In the data rows, zero lies at 4.5, halfway between 4 and 5.
Each row has a hidden score. How much does it go up from the first row of each pair to the second? 20 means little or no change, 40 a big rise and 0 a big fall. The score is a weighted sum of the row's numbers plus the product of two more (or one squared), each taken from its middle value.
[8 4 3 3 3 3 6 3 4 7 4 5 3 4 3 6]
[9 7 4 4 3 3 4 3 3 7 7 4 5 4 4 5] -> 29
[3 4 3 3 6 6 4 5 3 4 3 8 8 4 6 3]
[4 3 8 3 6 3 5 2 4 6 7 5 5 6 4 6] -> 19
[3 4 6 5 3 5 6 4 9 3 3 3 3 5 4 5]
[5 2 6 6 3 5 5 6 4 5 2 4 4 8 9 7] -> 23
[7 4 5 5 3 6 4 3 3 3 3 3 3 7 9 9]
[6 7 2 4 9 3 4 3 5 9 9 4 4 4 3 3] -> 25
[4 2 7 6 5 3 5 3 2 5 8 5 5 3 4 5]
[4 5 3 5 3 4 4 4 4 4 6 2 3 4 5 4] -> 20
[3 4 7 7 3 3 5 4 6 3 3 4 2 5 4 5]
[8 4 4 3 3 4 6 3 3 3 3 4 4 5 7 9] -> 20
[4 3 4 3 7 2 6 8 5 5 2 5 7 4 4 2]
[5 6 4 3 6 3 4 6 3 3 4 4 5 7 7 6] -> 33
[8 4 3 4 3 3 7 3 5 4 3 5 3 5 6 7]
[3 3 3 8 3 7 4 4 6 3 3 3 3 3 4 2] -> 18
[3 5 3 7 3 6 4 3 4 3 3 4 3 4 4 3]
[3 6 6 6 5 2 4 3 3 6 6 5 5 5 3 5] -> 20
[3 4 5 5 8 3 4 6 8 5 8 3 3 2 4 1]
[3 5 3 8 3 6 4 4 3 5 3 3 9 4 4 3] -> 2
[7 4 5 3 3 3 5 3 3 6 6 4 4 4 4 6]
[3 4 5 3 7 3 4 7 5 4 6 4 3 4 4 3] -> 23
[3 3 4 3 4 6 4 7 4 2 4 7 7 4 8 3]
[8 9 3 3 4 3 4 3 3 7 5 4 7 4 4 5] -> 11
[4 3 3 4 7 4 6 8 3 4 3 7 3 4 5 5]
[5 4 3 5 3 6 4 5 4 4 2 5 4 5 7 6] -> 5
[3 3 3 7 3 6 4 4 5 4 3 4 4 5 4 3]
[3 3 4 3 7 4 4 5 4 5 6 4 5 4 4 3] -> 23
[7 9 4 4 5 3 4 2 3 8 7 4 5 4 4 4]
[3 6 3 7 3 7 4 3 4 3 3 7 3 4 5 4] -> 27
[4 4 3 4 3 6 6 7 6 3 4 5 2 4 4 3]
[4 5 6 3 7 3 4 6 3 3 7 3 6 5 5 5] -> 20
[3 4 7 6 3 4 6 4 9 4 4 3 3 3 5 3]
[4 8 3 6 3 5 4 3 3 5 3 4 3 4 4 3] -> 18
[7 3 7 4 3 3 6 3 5 5 6 5 4 4 4 7]
[3 4 2 4 6 3 3 7 7 4 4 4 6 3 4 3] -> 14
[3 3 7 3 3 3 6 4 9 3 4 5 3 4 3 3]
[3 4 3 6 3 9 5 4 3 3 4 8 6 2 4 3] -> 17
[3 4 3 4 4 6 7 7 5 3 3 6 3 4 4 4]
[5 7 3 7 3 8 4 3 3 3 3 3 3 5 5 4] -> 17
[5 4 7 3 5 3 4 4 3 3 6 4 4 6 7 6]
[4 6 4 6 4 4 4 4 3 3 3 5 3 5 4 3] -> 16
[6 6 4 6 6 4 4 4 4 6 4 5 3 5 5 6]
[4 6 3 3 8 3 4 2 6 5 8 4 8 5 4 5] -> 16
[3 6 3 3 8 3 4 5 4 7 7 4 5 4 4 3]
[3 3 7 5 4 3 4 5 5 5 6 4 3 4 4 3] -> 24
[3 3 3 6 3 9 3 4 3 3 2 7 5 3 5 3]
[3 3 3 4 4 8 4 4 4 1 3 7 3 4 5 3] -> 27
[3 4 3 3 5 7 5 6 6 3 3 7 5 4 4 3]
[4 3 9 3 5 3 4 4 5 4 7 4 4 5 4 4] -> 25
[6 4 7 5 2 5 6 4 3 3 3 5 3 4 7 8]
[8 4 4 3 3 3 6 3 5 3 3 4 3 5 7 8] -> 22
[4 4 3 3 4 4 5 7 4 3 3 7 3 5 6 3]
[5 6 3 7 3 8 4 3 3 3 3 5 3 6 7 5] -> 10
[6 5 4 3 9 3 4 3 5 9 8 4 6 5 4 5]
[3 3 3 6 3 8 6 7 4 4 3 3 4 7 7 6] -> 9
[3 4 4 4 7 3 4 6 3 7 7 4 4 4 4 3]
[8 8 4 3 3 3 3 3 3 7 6 4 5 4 3 3] -> 23
[4 4 6 6 3 8 4 5 4 3 3 4 3 8 8 7]
[2 4 4 4 7 4 6 7 5 4 3 7 5 4 3 4] -> 29
[3 6 4 3 7 3 4 5 3 5 6 5 3 4 4 3]
[3 6 4 3 7 3 3 6 4 4 5 5 3 4 4 3] -> 20
[7 3 5 5 3 3 6 3 7 5 3 6 3 4 4 5]
[6 4 4 4 3 5 4 5 3 3 3 4 3 7 9 7] -> 17
[3 6 3 8 3 7 4 3 3 4 3 4 4 4 4 3]
[6 4 5 4 3 3 5 2 3 8 7 5 4 4 3 5] -> 16
[1 2 7 9 3 3 6 6 9 6 2 3 4 5 4 2]
[6 4 8 4 3 3 5 3 3 3 3 5 3 5 7 7] -> 35
[3 5 3 3 7 3 4 6 7 5 6 3 6 4 4 3]
[3 4 3 3 7 3 5 8 7 4 5 3 5 4 4 3] -> 18
[4 5 3 3 4 5 5 8 3 4 3 5 4 4 5 4]
[3 5 4 3 7 3 3 5 4 6 6 5 7 4 4 4] -> 23
[5 6 3 7 3 6 4 4 3 3 3 5 3 5 6 4]
[4 5 3 8 3 8 4 4 3 3 3 3 4 4 4 4] -> 20
[4 3 4 8 4 3 2 3 4 7 6 4 3 5 3 3]
[3 3 4 6 4 6 4 6 5 3 4 7 3 5 4 3] -> 29
[3 4 9 4 4 3 6 5 7 3 5 4 3 4 4 3]
[7 4 6 4 4 3 6 3 6 7 5 7 4 4 4 5] -> 24
[4 9 3 3 9 3 4 3 3 9 7 4 6 4 4 3]
[6 6 4 4 3 3 4 3 4 6 6 4 3 4 4 4] -> 29
[3 3 7 6 3 5 6 4 9 3 3 5 5 4 3 6]
[6 3 3 3 2 4 6 3 7 3 4 4 6 4 3 7] -> 26
[2 4 4 3 5 6 5 8 3 4 4 4 3 4 3 3]
[6 4 3 3 3 4 5 3 4 4 4 4 5 4 5 7] -> 25
[6 4 7 4 3 4 5 4 4 3 3 5 3 6 8 7]
[3 4 3 4 3 6 5 8 3 4 3 4 3 4 3 3] -> 17
[4 3 3 5 3 6 4 5 3 3 3 4 5 6 7 7]
[3 3 8 6 3 4 6 4 9 3 3 4 3 4 4 3] -> 17
[5 3 6 3 6 4 6 3 5 7 7 5 6 4 3 5]
[3 4 8 7 3 5 5 4 9 3 3 3 4 5 3 5] -> 19
[5 7 2 3 7 3 3 3 4 5 6 5 7 5 3 6]
[3 5 3 8 3 6 4 3 3 5 3 4 7 4 4 3] -> 7
[3 4 3 6 4 7 4 4 3 4 3 7 9 4 5 5]
[3 4 3 5 4 8 4 4 3 3 3 8 8 4 5 3] -> 21
[6 4 5 3 8 3 4 3 6 9 8 4 6 4 4 5]
[8 6 5 4 3 4 4 3 4 6 7 4 5 5 3 6] -> 27
[4 6 3 7 3 6 4 3 4 3 3 5 3 5 6 3]
[5 5 5 4 4 3 4 3 3 6 6 4 4 4 4 4] -> 19
[3 3 7 4 4 4 4 5 6 3 6 3 3 4 4 3]
[4 6 3 7 3 6 4 3 3 3 3 3 3 5 4 3] -> 14
[4 6 4 3 7 3 4 7 3 4 6 4 3 5 5 3]
[3 5 5 4 6 3 4 7 4 3 4 5 3 5 6 3] -> 18
[5 4 8 5 3 4 5 4 3 3 4 4 3 5 8 7]
[3 3 5 4 7 4 6 6 6 4 5 4 4 3 4 3] -> 19
[3 5 2 8 4 7 4 3 5 4 2 5 2 5 4 4]
[4 4 8 3 5 3 3 5 3 3 6 5 4 6 6 5] -> 33
[3 4 4 3 6 3 4 7 4 3 3 6 3 4 5 3]
[3 4 8 3 5 3 5 6 6 3 6 4 3 4 4 3] -> 20
[4 4 6 5 3 7 4 5 3 3 3 5 3 7 9 5]
[9 6 3 3 3 3 4 3 3 6 6 4 5 4 3 6] -> 34
[8 4 5 4 3 4 6 3 4 3 3 4 3 6 8 9]
[5 6 3 3 5 5 4 4 2 3 4 3 7 5 7 7] -> 12
[5 6 4 8 3 8 4 3 3 3 3 4 3 5 5 4]
[5 4 6 4 3 6 2 5 3 3 2 5 3 8 8 8] -> 19
[3 4 5 8 3 7 4 5 6 3 3 4 3 5 4 3]
[7 4 4 4 4 3 6 2 5 5 5 4 5 4 4 8] -> 20
[5 7 4 3 9 3 4 3 4 6 9 4 7 5 4 7]
[4 3 6 3 3 5 4 6 3 3 3 5 3 7 9 6] -> 13
[5 3 7 7 3 4 7 4 2 4 2 4 5 6 7 7]
[6 4 8 4 3 3 5 3 3 3 3 5 3 6 8 7] -> 27
[4 3 8 5 3 3 6 3 6 4 5 3 6 3 4 8]
[6 3 6 4 3 3 4 3 3 5 6 4 4 4 4 4] -> 26
[8 6 2 3 4 3 3 3 3 5 4 4 4 4 3 6]
[3 4 3 3 7 3 6 8 7 4 4 5 5 4 4 3] -> 10
[2 6 5 7 6 4 4 3 3 3 3 7 2 6 5 5]
[4 3 5 4 3 6 4 7 4 3 3 5 3 7 7 4] -> 10
[3 5 4 7 3 8 4 3 3 3 3 7 6 4 5 3]
[6 3 5 4 3 5 6 3 5 3 3 4 3 5 7 9] -> 27
[4 4 6 4 8 3 4 4 5 4 8 3 7 5 3 4]
[3 3 3 7 4 7 6 4 8 3 3 6 3 4 3 3] -> 16
[8 9 4 4 5 4 3 2 3 7 5 4 7 4 4 5]
[5 4 8 5 5 3 5 3 5 6 6 4 8 4 4 7] -> 23
[6 3 4 4 4 4 4 3 7 5 4 5 4 4 4 5]
[8 9 4 3 7 2 3 2 3 9 9 5 8 4 3 5] -> 14
[7 6 3 3 4 3 5 3 8 4 5 4 4 4 3 5]
[5 3 6 4 5 4 4 5 3 3 4 4 4 7 8 6] -> 15
[3 4 4 3 6 7 5 7 3 3 3 7 9 4 6 3]
[6 4 5 5 3 5 5 3 3 3 3 6 3 6 9 8] -> 30
[5 4 8 6 3 3 6 3 6 3 4 4 4 4 4 7]
[4 7 4 4 7 3 3 6 6 4 6 5 2 4 4 3] -> 26
[3 6 3 8 3 6 3 3 3 5 3 4 5 4 4 3]
[6 2 3 4 3 2 5 3 5 4 2 5 3 3 5 8] -> 32
[3 4 3 3 6 7 4 6 3 3 3 8 9 4 6 3]
[3 3 3 9 3 6 4 5 5 5 3 3 4 4 4 2] -> 17
[5 4 7 3 7 3 4 3 5 6 8 3 7 4 4 6]
[4 8 5 4 7 3 3 6 4 4 6 4 6 5 4 4] -> 22
[4 6 3 3 8 3 4 3 5 6 8 4 9 4 3 5]
[2 3 4 7 3 6 2 5 7 3 2 5 3 5 2 2] -> 26
[8 4 3 3 3 3 5 3 3 6 5 5 5 4 5 7]
[3 3 7 8 3 9 5 6 8 3 3 3 3 7 5 5] -> 12
[4 3 5 5 3 5 4 6 4 4 3 6 3 7 8 4]
[3 3 4 7 3 9 4 4 6 2 3 4 3 5 4 3] -> 19
[3 3 4 9 3 7 4 3 8 3 3 4 4 5 3 3]
[3 3 4 5 5 6 4 5 4 4 3 6 8 4 4 3] -> 15
[3 4 6 3 6 4 3 5 2 3 8 3 4 6 4 3]
[3 3 3 7 3 8 4 5 5 3 3 6 3 4 4 3] -> 15
[6 2 4 4 4 4 5 3 3 4 4 6 3 6 8 8]
[3 6 4 8 3 8 4 3 3 3 4 6 2 4 5 3] -> 11
[8 3 2 4 4 3 6 3 5 4 5 5 3 5 4 8]
[4 5 7 3 6 2 5 4 3 6 8 4 8 5 4 4] -> 6
[5 3 5 4 3 6 4 5 3 3 3 4 3 7 9 7]
[3 3 3 5 4 8 4 4 3 2 3 6 6 4 5 3] -> 20
[3 5 4 6 3 3 4 3 3 7 6 5 2 6 4 4]
[3 4 5 3 5 3 6 7 7 4 4 4 4 4 4 3] -> 22
[3 5 5 3 7 3 4 5 3 6 7 4 3 4 4 3]
[8 4 3 3 3 3 6 3 4 3 3 4 3 4 5 7] -> 25
[5 9 4 4 9 3 4 3 3 5 8 4 8 5 3 7]
[3 4 8 7 3 5 6 4 6 3 3 4 4 5 4 7] -> 13
[3 6 3 5 6 4 4 3 4 5 3 7 5 4 5 3]
[5 4 7 5 5 3 5 3 5 6 5 5 8 4 4 7] -> 19
[3 3 4 3 5 5 5 8 5 3 3 7 7 4 6 4]
[3 4 3 3 7 4 5 6 3 6 4 4 6 4 4 3] -> 8
[3 3 3 4 3 8 4 5 5 3 3 7 6 4 5 3]
[6 9 3 3 5 4 4 3 4 6 5 4 4 4 4 3] -> 15
[5 7 3 3 7 3 4 3 3 5 6 4 7 5 4 6]
[6 6 4 5 6 3 4 3 3 5 5 4 6 5 5 7] -> 23
[3 4 3 4 6 6 5 8 4 3 3 7 7 4 5 3]
[3 3 6 3 6 3 6 6 9 5 6 4 4 4 4 3] -> 21
[3 4 3 3 5 4 7 8 5 5 3 5 4 4 3 3]
[5 3 3 5 3 8 3 5 4 3 3 5 5 5 7 6] -> 29
[6 8 3 3 8 4 4 2 3 9 7 4 6 5 4 3]
[3 4 9 5 3 3 5 3 6 4 6 4 4 4 4 4] -> 33
[3 3 7 7 3 5 6 5 8 4 3 4 3 5 4 4]
[3 4 4 3 8 4 4 3 5 4 8 3 8 4 4 5] -> 25
[3 3 7 4 4 3 5 4 3 6 7 3 4 5 5 3]
[3 4 5 7 3 9 4 6 6 3 3 4 3 6 4 6] -> 26
[6 8 4 3 9 3 5 3 2 6 8 2 7 4 5 6]
[5 8 3 5 3 6 3 3 4 5 3 4 3 4 3 3] -> 21
[7 3 7 4 3 3 5 3 4 3 4 4 4 5 5 7]
[3 3 4 3 3 7 6 7 5 3 3 6 3 4 5 3] -> 11
[3 4 3 7 4 6 4 3 3 5 3 3 6 4 4 3]
[3 4 3 3 7 3 5 6 6 5 4 6 4 4 4 3] -> 37
[7 6 3 3 3 3 4 3 3 5 6 3 5 4 4 5]
[6 8 3 3 7 4 3 3 3 5 5 4 7 5 5 6] -> 10
[3 4 5 5 4 3 3 5 5 4 3 5 3 4 4 3]
[7 4 3 3 2 4 3 3 3 6 5 3 7 4 4 5] -> 24
[3 5 3 7 5 5 4 3 3 5 3 5 5 4 4 3]
[5 4 8 3 6 4 3 4 5 7 5 6 7 5 2 7] -> 26
[3 5 9 5 3 2 5 4 8 2 6 4 4 4 3 4]
[5 6 3 4 8 3 4 3 3 7 7 4 7 4 4 6] -> 9
[3 4 3 3 4 8 5 5 3 2 4 7 6 4 6 4]
[3 3 4 8 4 8 5 5 4 3 3 5 3 6 6 8] -> 25
[3 4 3 8 3 5 4 4 3 6 4 4 5 4 4 3]
[3 4 4 8 3 7 4 4 4 3 3 4 3 6 4 3] -> 26
[3 6 3 3 7 3 4 5 5 6 5 5 5 4 4 3]
[7 4 5 3 3 3 7 3 4 7 5 6 5 4 4 6] -> 16
[4 4 6 3 6 3 4 5 3 6 9 5 3 4 4 4]
[3 3 3 3 4 7 5 6 5 3 3 7 3 4 5 3] -> 12
[5 4 7 3 3 4 4 6 3 3 3 5 3 7 9 7]
[3 3 3 3 3 5 5 7 3 3 3 5 3 5 7 4] -> 19
[3 3 3 6 4 5 2 4 5 5 3 5 6 4 4 3]
[3 4 3 6 5 4 4 3 3 7 4 4 8 4 4 3] -> 7
[3 3 2 4 5 5 6 9 4 4 3 5 3 4 3 3]
[6 9 3 3 5 4 4 3 3 4 4 4 7 5 4 6] -> 18
[3 4 6 3 6 3 3 6 3 2 4 5 5 6 7 4]
[7 7 3 4 6 4 4 3 3 6 5 4 4 6 5 7] -> 17
[3 4 8 6 3 4 6 4 9 3 3 4 3 4 4 3]
[5 4 7 3 7 3 4 3 5 5 8 4 6 5 4 6] -> 31
[5 7 3 3 6 3 4 6 3 3 5 4 5 7 7 6]
[7 3 3 6 3 5 4 3 4 3 3 4 3 6 8 8] -> 21
[7 4 5 6 3 5 4 3 3 3 3 4 3 6 8 8]
[8 9 4 3 4 4 4 3 3 7 6 4 7 4 4 4] -> 12
[3 3 6 4 5 4 4 8 3 3 5 5 6 5 6 4]
[3 4 3 3 5 3 6 8 7 3 3 4 4 4 3 3] -> 11
[3 4 5 5 3 6 5 4 8 3 3 4 3 5 4 5]
[3 3 3 4 7 3 4 7 7 4 5 4 6 4 4 3] -> 26
[6 3 3 5 3 6 4 3 5 1 2 3 3 8 8 8]
[4 4 6 3 6 3 5 4 4 6 7 4 7 4 4 4] -> 15
[2 3 2 6 4 8 3 5 3 3 3 6 8 3 4 3]
[3 3 4 4 3 6 6 5 8 3 3 4 4 6 4 6] -> 17
[8 7 3 4 3 3 4 3 3 6 5 4 5 4 4 5]
[5 4 6 5 3 6 4 4 3 3 3 4 3 8 9 8] -> 15
[4 7 3 3 7 3 4 4 3 6 5 5 4 4 4 3]
[3 4 3 4 7 3 4 4 4 8 7 4 3 4 4 3] -> 23
[3 4 3 7 5 3 4 5 3 7 4 4 5 4 4 3]
[3 3 8 6 2 4 6 4 9 3 3 5 4 4 3 5] -> 26
[4 7 3 3 8 3 4 7 3 4 6 6 3 5 6 4]
[4 5 5 3 7 3 4 6 3 4 8 4 5 5 4 3] -> 14
[6 5 5 5 3 4 4 4 3 3 3 3 4 6 4 4]
[8 5 4 4 3 3 6 2 6 5 6 4 3 4 3 6] -> 21
[3 4 3 3 5 6 5 8 3 5 3 4 5 4 4 4]
[3 5 4 8 3 9 4 4 3 3 3 5 7 4 4 3] -> 28
[6 3 5 6 3 7 5 3 4 3 3 4 3 7 8 9]
[5 4 7 3 7 3 4 3 4 6 8 4 6 4 4 5] -> 22
[4 7 4 8 3 8 3 3 4 3 3 4 3 5 4 3]
[3 3 4 8 3 5 4 4 4 5 3 4 4 4 3 3] -> 16
[3 7 3 3 7 4 3 3 3 6 8 2 3 3 4 3]
[6 3 5 5 3 4 4 3 4 3 3 4 3 6 7 6] -> 27
[8 4 3 3 3 3 5 3 3 7 6 4 5 4 4 6]
[3 4 6 6 3 7 4 6 7 3 3 5 3 4 4 3] -> 21
[8 4 4 3 3 4 6 3 4 3 3 5 3 5 8 8]
[7 9 4 3 8 3 4 3 4 9 7 3 7 4 4 3] -> 5
[3 4 3 4 3 6 7 7 5 3 3 5 3 4 4 3]
[7 9 3 3 4 6 4 3 3 4 3 4 8 4 4 6] -> 20
[8 4 4 4 3 3 4 3 3 7 6 5 5 5 4 6]
[3 3 6 6 5 4 3 5 4 5 5 4 4 3 4 3] -> 20
[3 3 3 4 5 4 7 8 6 5 3 5 4 4 4 3]
[8 4 1 5 3 3 4 3 5 9 4 4 5 4 3 5] -> 18
[7 3 6 6 3 4 5 3 3 3 3 5 3 3 6 7]
[7 4 6 5 6 3 5 3 5 8 5 6 6 4 4 6] -> 14
[5 6 4 6 3 3 4 3 3 5 5 4 3 4 4 3]
[6 3 3 5 3 9 4 4 3 4 3 5 4 6 8 9] -> 16
[4 3 7 3 7 3 4 5 4 4 7 5 6 5 4 6]
[7 3 8 5 3 3 6 3 5 5 5 6 4 5 4 7] -> 16
[4 3 3 5 4 6 5 7 6 4 3 5 3 5 3 3]
[3 4 4 3 3 7 5 7 4 3 3 7 3 5 6 3] -> 19
[3 6 4 7 4 7 3 4 3 4 3 4 4 4 3 3]
[3 4 6 3 6 4 7 7 7 4 4 4 3 5 4 4] -> 17
[7 4 6 4 4 3 5 2 6 7 5 6 4 3 4 6]
[4 4 6 4 7 3 3 3 5 5 8 3 9 4 3 6] -> 23
[3 4 4 4 4 5 6 9 3 4 3 4 4 4 4 3]
[4 3 5 3 6 3 4 5 3 7 7 5 8 4 3 4] -> 27
[8 6 3 3 3 3 4 3 3 5 5 4 4 4 4 6]
[3 4 4 3 6 4 5 7 5 3 3 7 3 4 4 3] -> 17
